In the data rows, zero lies at 4.5, halfway between 4 and 5.
Here is a table of points, one per row:
[3 4 6 9 6 4 3 5 1 5 3 6 4 7 4 5 3 4 8 8 6 4 6 6 4 7 5 5 7 1 5 6]
[4 5 4 5 4 5 4 4 4 5 5 6 5 5 5 6 5 4 5 4 4 5 7 7 6 7 5 5 5 5 4 5]
[4 4 4 5 4 5 4 6 5 5 4 4 5 5 5 4 4 5 4 4 4 4 8 8 5 8 6 5 5 4 4 5]
[4 4 5 5 3 6 5 6 4 4 5 4 5 5 5 4 4 4 5 4 5 5 8 7 4 8 6 4 4 5 5 6]
[4 3 5 5 4 6 5 3 4 3 5 5 6 4 4 5 6 4 7 5 6 4 6 8 4 7 6 3 4 4 5 4]
[5 4 5 4 2 6 3 5 5 3 3 4 6 4 5 5 4 4 7 4 5 4 6 7 5 6 5 5 4 5 4 6]
[8 4 1 6 6 3 3 4 6 6 2 3 5 1 2 2 2 4 4 2 7 5 5 9 5 5 1 2 7 5 8 5]
[2 9 3 0 2 7 7 6 6 8 5 3 3 1 5 4 5 1 9 4 9 6 7 4 1 3 2 3 3 0 4 6]
[5 5 3 3 4 6 3 4 5 4 4 4 4 4 4 3 5 4 8 5 5 4 5 6 3 5 4 5 3 3 6 4]
[7 5 5 3 2 6 3 5 5 4 4 4 5 3 4 4 4 4 8 5 4 4 4 4 4 5 5 5 4 4 7 4]
[5 9 6 0 8 9 4 2 6 3 6 4 3 2 6 7 5 2 3 4 2 5 9 5 9 4 9 4 4 0 9 0]
[7 6 5 4 3 5 4 4 5 4 5 3 4 5 3 4 5 4 7 6 4 5 4 4 4 5 4 5 4 5 8 5]
[4 6 6 4 4 4 4 4 4 3 4 2 4 4 3 4 5 4 5 6 3 4 4 3 4 4 3 3 4 4 7 4]
[7 6 7 3 6 3 9 7 2 1 2 7 5 5 4 2 3 1 5 7 4 9 1 6 3 4 5 6 7 3 4 0]
[6 5 8 5 2 4 4 4 6 5 4 2 3 3 3 2 3 6 3 7 4 5 4 6 3 2 4 4 3 6 3 4]
[6 2 9 4 4 1 2 2 5 3 5 3 2 4 4 6 6 4 4 5 5 8 2 5 3 4 3 3 3 3 4 4]
[8 8 3 6 5 3 4 5 5 3 5 1 5 2 3 3 9 4 2 7 2 3 4 4 0 1 4 4 6 3 8 5]
[8 5 5 4 3 5 4 4 5 4 4 4 5 4 4 3 4 5 6 8 4 5 4 3 4 4 3 5 4 4 6 4]
[5 3 2 2 3 5 2 7 4 4 4 4 6 4 5 3 6 5 4 5 6 4 5 4 3 4 2 7 3 3 3 2]
[3 4 4 5 6 5 5 9 5 3 6 2 8 3 3 4 4 5 5 5 6 4 6 6 6 3 3 7 4 5 5 4]
[4 4 4 5 4 4 3 8 4 3 5 4 7 5 4 4 5 3 4 4 9 4 6 4 4 5 4 5 5 5 4 4]
[4 4 4 4 5 4 4 5 5 3 8 3 4 4 3 6 3 4 4 4 7 3 4 3 5 5 5 6 8 5 3 3]
[5 4 5 1 6 1 5 6 2 7 8 4 8 6 6 7 4 5 3 4 9 2 3 3 4 4 5 7 4 2 3 5]
[3 0 3 4 0 2 7 4 4 4 9 6 7 2 2 6 1 3 0 5 4 5 4 4 4 2 8 2 9 2 9 9]
[3 4 8 3 3 7 5 4 2 5 9 6 2 6 2 7 4 4 3 2 7 3 4 5 5 3 3 6 7 6 3 5]
[4 5 4 6 4 5 5 4 5 5 8 2 4 5 3 7 4 3 3 4 5 4 6 4 7 5 3 6 9 5 3 3]
[5 4 6 4 7 1 3 6 4 6 6 8 8 7 3 9 3 3 4 3 8 3 4 3 4 3 3 5 6 4 6 4]
[3 4 4 5 4 4 4 5 5 5 7 5 5 5 4 7 4 5 5 5 6 4 4 4 6 4 3 5 8 5 3 4]
[4 1 3 6 3 3 4 4 4 5 7 8 2 5 5 6 3 5 4 3 4 5 3 3 7 4 4 3 7 3 6 4]
[4 3 4 7 5 4 4 4 5 7 6 7 4 6 3 8 4 5 4 4 4 5 5 3 7 4 4 5 6 4 4 4]
[3 0 2 9 7 3 3 5 4 6 8 8 0 7 8 3 4 6 6 1 3 4 1 3 7 3 3 3 4 3 6 0]
[4 3 4 8 6 5 4 3 4 8 6 8 4 8 5 6 5 4 4 5 4 4 3 4 7 4 3 4 5 5 3 4]
[3 5 4 8 7 3 5 5 4 6 4 5 5 6 2 6 7 6 2 3 2 3 6 3 6 3 2 4 5 2 3 5]
[8 6 1 5 7 5 1 6 5 8 3 5 3 5 8 5 5 4 3 5 3 6 0 6 4 0 9 6 7 9 7 6]
[4 3 4 5 4 3 3 3 4 6 4 6 4 4 5 5 4 3 5 4 3 1 4 4 7 3 8 5 4 4 1 4]
[4 5 4 7 8 3 5 3 4 7 3 5 5 7 4 5 5 5 3 5 4 4 4 3 7 4 3 4 4 4 3 5]
[3 2 5 6 6 5 5 4 3 5 6 4 4 6 8 2 4 2 4 1 1 3 4 5 5 3 4 5 5 8 2 6]
[4 4 5 6 7 6 7 4 5 7 6 7 4 6 6 5 4 5 4 5 3 3 4 4 6 3 3 4 4 8 4 6]
[6 6 5 5 5 2 5 4 4 5 3 4 5 4 7 7 4 7 6 2 2 5 4 4 7 5 4 3 4 8 4 5]
[4 3 5 4 5 2 9 5 3 3 3 3 4 5 4 4 3 6 6 4 3 5 2 5 5 3 5 4 3 8 4 1]
[4 2 6 4 6 3 8 3 3 7 3 5 3 5 5 2 4 7 3 6 5 4 4 3 7 5 5 3 2 9 3 5]
[0 6 2 2 4 3 9 4 7 5 1 4 5 9 4 4 5 9 4 1 2 0 4 6 1 8 9 6 3 3 5 4]
[3 4 4 4 4 3 7 4 4 4 4 5 4 4 7 4 4 8 3 4 5 4 5 4 5 4 5 4 4 7 4 6]
[4 3 4 4 4 4 7 3 4 3 4 4 3 4 6 4 4 8 3 4 4 5 5 3 4 4 6 5 4 6 3 6]
[5 4 3 6 6 4 7 4 7 3 3 5 5 4 6 8 5 6 4 4 5 1 5 2 2 5 5 5 2 6 3 7]
[4 4 5 5 5 5 6 4 4 4 5 5 3 5 8 5 5 6 4 4 4 4 6 5 5 6 6 5 4 5 5 7]
[5 5 3 6 5 4 5 5 5 5 4 4 6 5 7 4 5 7 4 3 5 7 3 6 6 6 7 5 3 7 4 8]
[4 4 4 5 5 5 6 3 5 4 4 5 4 4 7 4 4 6 5 4 5 5 5 5 5 5 7 5 4 5 4 7]
[3 3 2 4 7 9 4 1 2 4 5 1 9 6 7 1 2 8 8 4 3 5 7 2 0 5 5 0 4 6 5 8]
[4 4 5 4 5 5 5 5 4 4 3 5 3 4 7 4 4 6 5 4 4 5 5 5 5 6 7 5 4 5 4 7]
[3 4 4 4 6 4 6 6 3 5 3 3 4 2 3 3 7 8 4 4 2 2 5 5 5 6 5 4 4 2 3 7]
[4 4 3 5 4 9 3 5 4 4 4 5 5 4 5 4 5 5 5 4 4 6 6 5 4 7 5 3 6 5 4 4]
[6 7 1 6 6 3 1 6 2 1 7 6 1 8 4 6 3 5 4 7 3 6 6 8 6 5 7 3 1 5 0 4]
[6 5 3 5 5 6 3 4 6 4 3 4 6 3 5 3 3 4 5 4 6 3 4 7 6 5 1 3 5 4 6 6]
[6 6 5 4 2 7 3 5 4 3 3 3 6 4 5 5 3 5 8 4 4 4 4 5 5 6 4 4 5 4 5 5]
[6 6 2 7 4 7 4 5 7 2 3 6 5 3 2 8 4 1 4 4 4 2 4 1 2 5 2 8 0 4 6 3]
[5 8 5 5 3 7 4 3 4 3 4 4 6 3 3 2 5 4 5 6 5 5 4 4 5 4 3 5 3 4 6 5]
[6 5 7 4 3 5 3 5 5 5 3 5 4 3 5 4 6 2 5 6 4 4 5 2 5 5 4 3 6 5 5 0]
[3 4 9 0 3 8 4 3 6 5 5 6 0 7 1 5 6 5 4 5 6 5 5 6 2 1 4 6 1 5 5 4]
[3 6 6 5 3 4 4 3 7 5 4 5 4 2 4 3 7 6 3 6 4 8 3 3 4 4 3 3 3 4 5 2]
[7 6 6 3 5 5 5 4 9 4 5 5 5 4 4 3 6 1 2 5 4 7 3 2 3 4 5 4 6 4 4 4]
[3 3 6 3 4 3 4 3 9 4 3 4 4 4 4 4 9 3 4 5 4 9 4 4 4 4 3 4 4 4 4 4]
[5 4 5 2 4 3 4 4 7 4 3 4 4 4 4 4 7 3 4 6 3 7 5 4 4 4 4 4 4 4 4 4]
[5 3 4 5 4 3 3 4 3 3 2 4 4 5 3 3 4 3 6 6 4 5 4 3 4 4 3 8 5 3 4 4]
[0 7 5 4 3 3 3 6 3 8 5 5 7 1 6 3 3 3 3 6 5 5 3 4 0 8 4 9 7 7 6 0]
There is one direction along which these points spread out most. How many in every 100 of the points above lie lower along it than each point below? Round to a whole number. More than half of the points above lie lower than the first one.
[3 4 4 5 4 4 4 5 5 5 7 5 5 5 4 7 4 5 5 5 6 4 4 4 6 4 3 5 8 5 3 4] 66
[3 4 9 0 3 8 4 3 6 5 5 6 0 7 1 5 6 5 4 5 6 5 5 6 2 1 4 6 1 5 5 4] 25
[5 4 3 6 6 4 7 4 7 3 3 5 5 4 6 8 5 6 4 4 5 1 5 2 2 5 5 5 2 6 3 7] 69
[7 5 5 3 2 6 3 5 5 4 4 4 5 3 4 4 4 4 8 5 4 4 4 4 4 5 5 5 4 4 7 4] 6
[5 5 3 3 4 6 3 4 5 4 4 4 4 4 4 3 5 4 8 5 5 4 5 6 3 5 4 5 3 3 6 4] 8
[5 5 3 6 5 4 5 5 5 5 4 4 6 5 7 4 5 7 4 3 5 7 3 6 6 6 7 5 3 7 4 8] 78
[6 7 1 6 6 3 1 6 2 1 7 6 1 8 4 6 3 5 4 7 3 6 6 8 6 5 7 3 1 5 0 4] 80
[3 5 4 8 7 3 5 5 4 6 4 5 5 6 2 6 7 6 2 3 2 3 6 3 6 3 2 4 5 2 3 5] 86
[6 2 9 4 4 1 2 2 5 3 5 3 2 4 4 6 6 4 4 5 5 8 2 5 3 4 3 3 3 3 4 4] 34
[2 9 3 0 2 7 7 6 6 8 5 3 3 1 5 4 5 1 9 4 9 6 7 4 1 3 2 3 3 0 4 6] 0
